One vector is turned by the same rotation once a step. Each row is the vector after some number of steps, and that number follows the row.
The counts run from 0 to 528.
[  7.6 -12.2   9.5  21.9  32.1  -3.2  -0.3 -25.6  -1.8  12.2  10.6  -0.2
  -8.4  18.8  -6.1  12.4 -10.1  24.6  -7.9   3.1 -25.3  -2.7 -11.1  20.7
  14.8 -38.5   1.3  -2.1 -31.8   0.0  13.9  29.8] | 379
[ -2.3  16.5   8.1  16.5  13.2  -5.3  17.3  27.5  27.8 -14.1  -5.3   2.6
 -33.0   6.7 -17.3   0.5   5.3  18.3  36.0  21.3   0.2  10.0 -23.9  -4.8
  -0.6 -22.8  -2.0 -16.4  -5.0  12.6 -18.5 -15.5] | 102
[ 12.2 -14.9   4.1  20.7   2.0 -21.4  21.4   7.3  21.8   2.6   2.7  20.9
 -16.3 -22.3 -13.8 -23.0  21.7   5.8  16.1  37.8  -1.3  25.0  29.3   8.6
   5.1 -16.4  20.5  -6.5 -11.7  19.8  14.5   2.4] | 455
[ -3.0 -28.6 -40.4 -14.5  10.0  14.4  -6.6  22.8   9.6 -13.1  19.0 -13.4
 -14.1   6.5   5.5  32.9  -6.5  22.9 -14.2  -9.7   9.8 -13.3  18.4  14.8
 -12.2  -9.0  -5.7   8.6  -3.3 -20.5  22.7  14.7] | 364
[-13.8 -29.3 -28.2  33.5  22.4 -10.8   9.4   2.3  40.3  -8.6   0.2   2.5
 -25.4   7.6 -14.0  11.1 -16.7  -2.0   9.7 -20.4  -3.3 -32.1  20.7   4.3
  -7.2 -31.1  -2.4  -1.4  -8.6  -7.3  11.7  13.5] | 332
[ 26.8 -12.5  -1.9   3.9  -6.4   3.3   4.3  -3.1   1.5 -12.0   5.8  12.9
   9.4  23.0  -6.0  18.8   7.9  12.3   5.8  18.9  -8.6   6.6 -26.4  26.7
  20.6 -39.1  21.8 -13.7 -23.4   7.9   4.8  42.6] | 23
[-21.2 -45.9   6.6 -30.0  -7.6  11.5   8.0  19.7  24.8 -13.1 -12.0   9.8
  -5.8  -6.3  -9.4  16.2   7.9  19.8  22.3  24.1  27.4 -19.6  -9.3  13.7
 -10.9 -17.3   1.9 -10.6  -6.6  -4.3   7.0  13.6] | 92
[ 38.3  14.3 -24.6  33.8  -3.7  -5.2 -16.6  10.8 -17.4  -6.2   5.1   8.6
 -33.6 -17.5 -10.7   9.3  -0.6  16.9 -21.4   3.1 -16.1   1.0  26.4  -3.7
  15.7  32.1  24.4   4.2  -7.5 -13.6  13.7  -4.3] | 0
[ 17.7  -5.8 -34.6  25.5 -15.6  -9.1 -18.3   2.5   6.8  -8.9   3.3  19.1
  -6.6  -3.9 -22.8   2.3  -7.9  13.5 -19.3  -8.6 -18.3   5.6  24.3  23.1
  22.1   2.5  46.5 -10.2 -24.5 -10.8  -4.0   3.2] | 2
[ 23.3 -24.2  16.3  -0.8  10.5  -5.2   4.8 -22.8 -15.5  18.2  19.8  -0.4
 -37.5 -11.0  -5.7  11.1   3.7  34.0  -9.0  12.0  14.4  -5.8  14.6  14.0
   8.8 -10.2   5.8   6.6   1.4 -21.2  44.9  18.1] | 213
[  2.7  -5.0   2.0  29.9  13.5 -19.5  18.2  19.9  14.7  -6.3   3.6  21.2
 -20.7 -33.0 -11.4 -22.5  18.9   8.5  11.2  36.7   6.0  14.3  27.9   5.9
   3.9  -3.3  14.7   5.1   7.9   9.3  34.2 -12.1] | 454
[ 24.1   7.4   1.2   6.4  17.6  20.5  -5.3  20.8 -14.2 -10.0  11.9 -12.9
   1.6   9.9  -6.5  29.4   3.0  25.9  -8.0  38.2   5.7 -28.9 -23.6  10.1
   6.9   4.6   2.5  12.7 -12.1  -0.2  34.7  13.4] | 26
[ -0.1 -29.8 -30.8 -21.4  -3.3   2.0 -11.1  20.2   2.7  -1.4  22.6  -0.3
   7.9   7.1  -9.2  19.0  12.5  28.7 -14.9  16.3  18.3  -2.4  -3.4  46.2
  14.2 -19.1   0.8   1.2 -19.0 -20.0  20.2  11.1] | 209
[ -5.5 -20.8   0.5  -3.8 -13.9  13.4   6.9  10.6  29.3 -17.9 -23.2  17.3
  12.1 -12.0 -15.5   7.2   5.1   7.5   9.8  39.2 -16.8  11.7  -0.8   7.1
   6.8  -0.5  30.3 -23.1 -31.7  13.1 -24.6  14.3] | 274
[  0.6 -19.6  15.1  23.1  -3.4 -30.9  10.9  -1.9  17.2  -6.8  -7.0  18.1
 -19.1 -30.5 -25.5 -13.1   2.1  14.2  16.9  21.2  13.1   8.5   6.3  13.3
  21.6  -1.8  32.7 -16.1 -17.8  -3.1  24.2 -11.0] | 253
[ -9.3 -18.9  -9.9 -19.8   2.5  11.4  15.3  35.4  20.4   4.3  -3.6  -6.0
 -18.0  -9.3  -5.8  12.2  -5.2   9.4 -21.4  33.4  14.6  -3.1  40.5   4.2
 -29.0 -11.5 -13.0  12.3 -19.8 -10.3   4.4  12.3] | 481
[  0.3 -17.3  13.1 -10.4  -3.9  10.7  -3.4  27.6  27.6   5.6 -22.5   5.5
 -18.2  -0.1 -26.3   8.8   2.9  14.7  -4.2  18.1  11.1 -38.5  -5.5   5.2
   1.4   3.9  -8.4 -15.5 -43.3 -10.8 -29.0   1.3] | 478
[ 18.3 -26.5 -26.8   9.2  -3.6  11.8 -15.3  -9.0  13.1 -27.0  15.9   5.1
  12.0  -7.2  -9.8  16.1  17.9  11.0  -5.6  12.1 -27.1   9.5 -14.6  19.2
  22.8   2.4  40.2 -23.2  -1.5   4.8 -11.4  21.8] | 390
[ 34.3  -3.3  28.0   6.2   1.3   1.9   8.8  -6.5   2.5 -18.2 -12.6   7.5
 -22.9 -20.0 -22.3   2.8  16.2   8.9  15.5  29.9 -16.9  23.9 -16.1 -10.1
  13.7   5.3  33.8 -24.1 -13.9   6.0 -19.9  16.7] | 70
[ -5.2   6.1 -45.2   7.8  -3.7   1.5 -15.5  39.4  -1.6 -19.8  12.2  16.4
 -19.1  21.0   0.2   7.4   8.2  31.8   6.1 -11.2  11.6  20.5   8.2  28.1
  -2.3 -33.7  10.9   4.5  -7.4  -4.2  -0.7   2.1] | 171
[ -6.5  -7.9   6.8  17.8   4.1  -2.6   1.3  23.4  11.7  -7.5 -34.7  26.7
  -8.3 -18.1 -20.0  -9.0  10.8  -4.3  -9.5  13.4 -24.8  10.1  28.8  -1.0
   9.7  -5.4  19.4   0.8 -27.9   7.7 -27.9  21.6] | 475
[ -6.4 -23.5 -21.2 -22.2  17.2   3.4   3.5  25.7  -8.2   7.1  25.4   2.7
   1.4  14.0   2.6   3.8   4.8  33.6 -20.3  12.4   9.5  10.1   1.2  32.4
  19.8 -37.1  -3.1   9.1 -22.6 -17.9  20.3  12.7] | 210
[  5.8  -7.6  28.8  -4.2  12.7   3.1  24.9   7.9  -3.6   9.2 -17.5  -2.8
 -49.6 -13.8  -0.1   7.9  -1.8  35.3  22.2  26.1  10.9   6.2  19.1 -10.9
 -20.2 -14.5 -13.3   7.8   5.3  -4.0  27.2   4.4] | 96
[ 23.7 -11.3 -24.2  15.5   0.1  -8.1   4.3 -13.3   4.9   9.5  11.4   4.6
 -58.3   1.7   1.2   7.7 -17.3  14.1 -10.4 -27.8  -8.5  10.1  30.6  -2.4
   0.4 -18.8  18.6  -5.5 -10.9 -19.6  -8.8  15.7] | 166
[ -4.6 -39.9   0.0   9.3   6.1  27.9   4.2 -11.4  32.2 -16.1 -13.9  -3.5
  -2.1 -10.1 -19.9  17.3   0.4   5.0 -10.4  10.5 -17.3 -32.5  25.8   1.9
 -26.2  -1.8  12.9  -4.4 -11.7   8.7 -16.0  30.2] | 312
[ 13.1  -8.8  -6.9  11.1  -2.3  26.1 -21.2   2.2   5.5 -28.4   0.9  -1.3
  -2.7  22.2 -20.1  32.2   6.7  27.0  16.2   1.1   5.3 -33.2 -19.7  15.9
 -24.3 -11.5   8.7 -14.6  -9.0  11.4  -3.1  17.7] | 343
[ 26.5 -13.1   1.2  15.2  14.4 -39.1  10.0   9.4   7.4 -10.5 -18.6  14.6
 -41.0 -15.0 -25.4   0.0   2.9   4.2  10.7   0.0   5.5  11.3 -20.7  -1.2
  42.8  -0.1  18.8  -2.8 -16.5 -22.8  11.6   3.0] | 51
[ -0.8  -4.5  14.8 -21.1  11.9  19.9  -2.6  41.5   8.8   2.2 -24.5  -8.6
 -17.5 -12.0 -12.9  18.8  10.4  19.5 -13.1  46.3  -2.6 -15.5  -5.1  -7.0
  -2.4  16.0 -19.0   3.4 -29.6  -8.9 -14.0   2.9] | 277
[  6.9 -14.4  10.9 -23.9  22.6  14.7   6.0  11.3 -14.4  14.5  21.0  -2.1
 -25.1   5.1   3.2   5.5   3.8  50.1   0.1  24.2  24.0 -10.1 -22.0  17.6
  11.9 -15.9  -2.0   1.3  -6.3 -16.4  30.2   0.5] | 413
[ 17.4  33.8 -19.1  20.4  -0.7  13.7 -12.9  29.3   2.0 -10.1  10.3  -7.0
 -26.0  11.1 -12.0   6.5   4.0  26.0  -3.7  12.0 -22.3  24.6  24.3  -1.9
 -18.1  -6.8   6.6  -7.6 -17.9   5.0 -29.3 -10.7] | 153
[ 18.2 -28.3  -5.1  -6.0   3.4   4.0 -24.4 -19.1   0.9   4.4  -3.8  -1.0
 -22.8   8.8  -9.8  23.7  16.5  19.4 -20.8 -25.9 -25.1  -3.7   9.8   9.5
   2.9 -12.1   3.2 -11.6 -35.5 -13.5 -15.3  37.2] | 360
[-11.6 -16.1 -26.3   4.2  -9.1  -2.1 -27.5  41.6  24.3 -30.4 -27.8  13.3
 -11.1   5.2 -18.5  21.4  20.1  11.7  12.9  -5.3   7.3 -29.0   6.2  10.7
  -2.4   7.4  -4.1  -3.5 -15.1  -1.9 -14.3   2.5] | 324
[  9.9  -8.9  21.9  18.4  24.5   7.1   9.3  12.9  15.8 -13.8 -22.0   2.7
 -22.3  16.3 -14.7  25.3  -2.9   5.2  20.4  13.7  11.4 -47.0 -14.5  -6.0
  -9.5 -14.9 -15.7   3.1 -15.8   4.0   2.6  29.0] | 497
[  5.0  -4.7 -11.7  31.0  -1.8   0.2  -9.0  -5.5  -2.4 -21.7  10.3  15.5
 -19.8   3.3 -13.9  -5.4  20.2  23.3  14.4 -14.8 -13.5  29.1  27.8  16.3
 -21.1 -40.9  22.2  -5.7  -2.3  21.4  -3.6  18.5] | 339
[ -0.7  -4.3 -15.7  -3.6   8.5   0.3 -29.7  35.9 -10.9   3.5   9.1   2.4
  -3.8   4.8 -15.2   7.7   8.9  35.2 -22.1   5.3  16.4 -25.2  -2.8  34.6
  14.4  -1.6  -0.4   9.4 -25.3 -22.9  11.0  -3.9] | 7
[ 12.6 -13.3 -11.6   7.8   2.3  24.6  36.9  12.4  49.6 -17.1  -3.8   5.1
 -18.9  -6.2  -4.8  14.3 -22.1  -6.3   5.0  39.4  -4.7  -6.5  -0.4 -12.1
 -10.3  -3.7  23.2 -13.9   4.3   9.0 -14.7   8.9] | 468
[ -9.1   5.1   0.5  -8.6  17.0  35.8  25.8  18.5  14.1  -1.3  11.7 -18.1
 -40.3  -5.4  -2.3   9.3 -13.6  24.0  -8.4  21.5 -10.2  12.2  30.3 -18.9
 -37.4 -11.0  -6.8  -4.5  -3.9   3.8 -22.3  -7.9] | 114
[ -7.2  -2.2  26.4  -6.3  26.2   2.2   1.0  34.9  -5.6  -1.2   4.4   5.3
  -9.4   0.8 -18.7 -10.7  30.1  34.3  13.1  41.8  24.2  -7.0 -22.0  20.0
   5.9 -14.9  -9.0   0.4 -15.4   2.0   3.0  -9.0] | 258
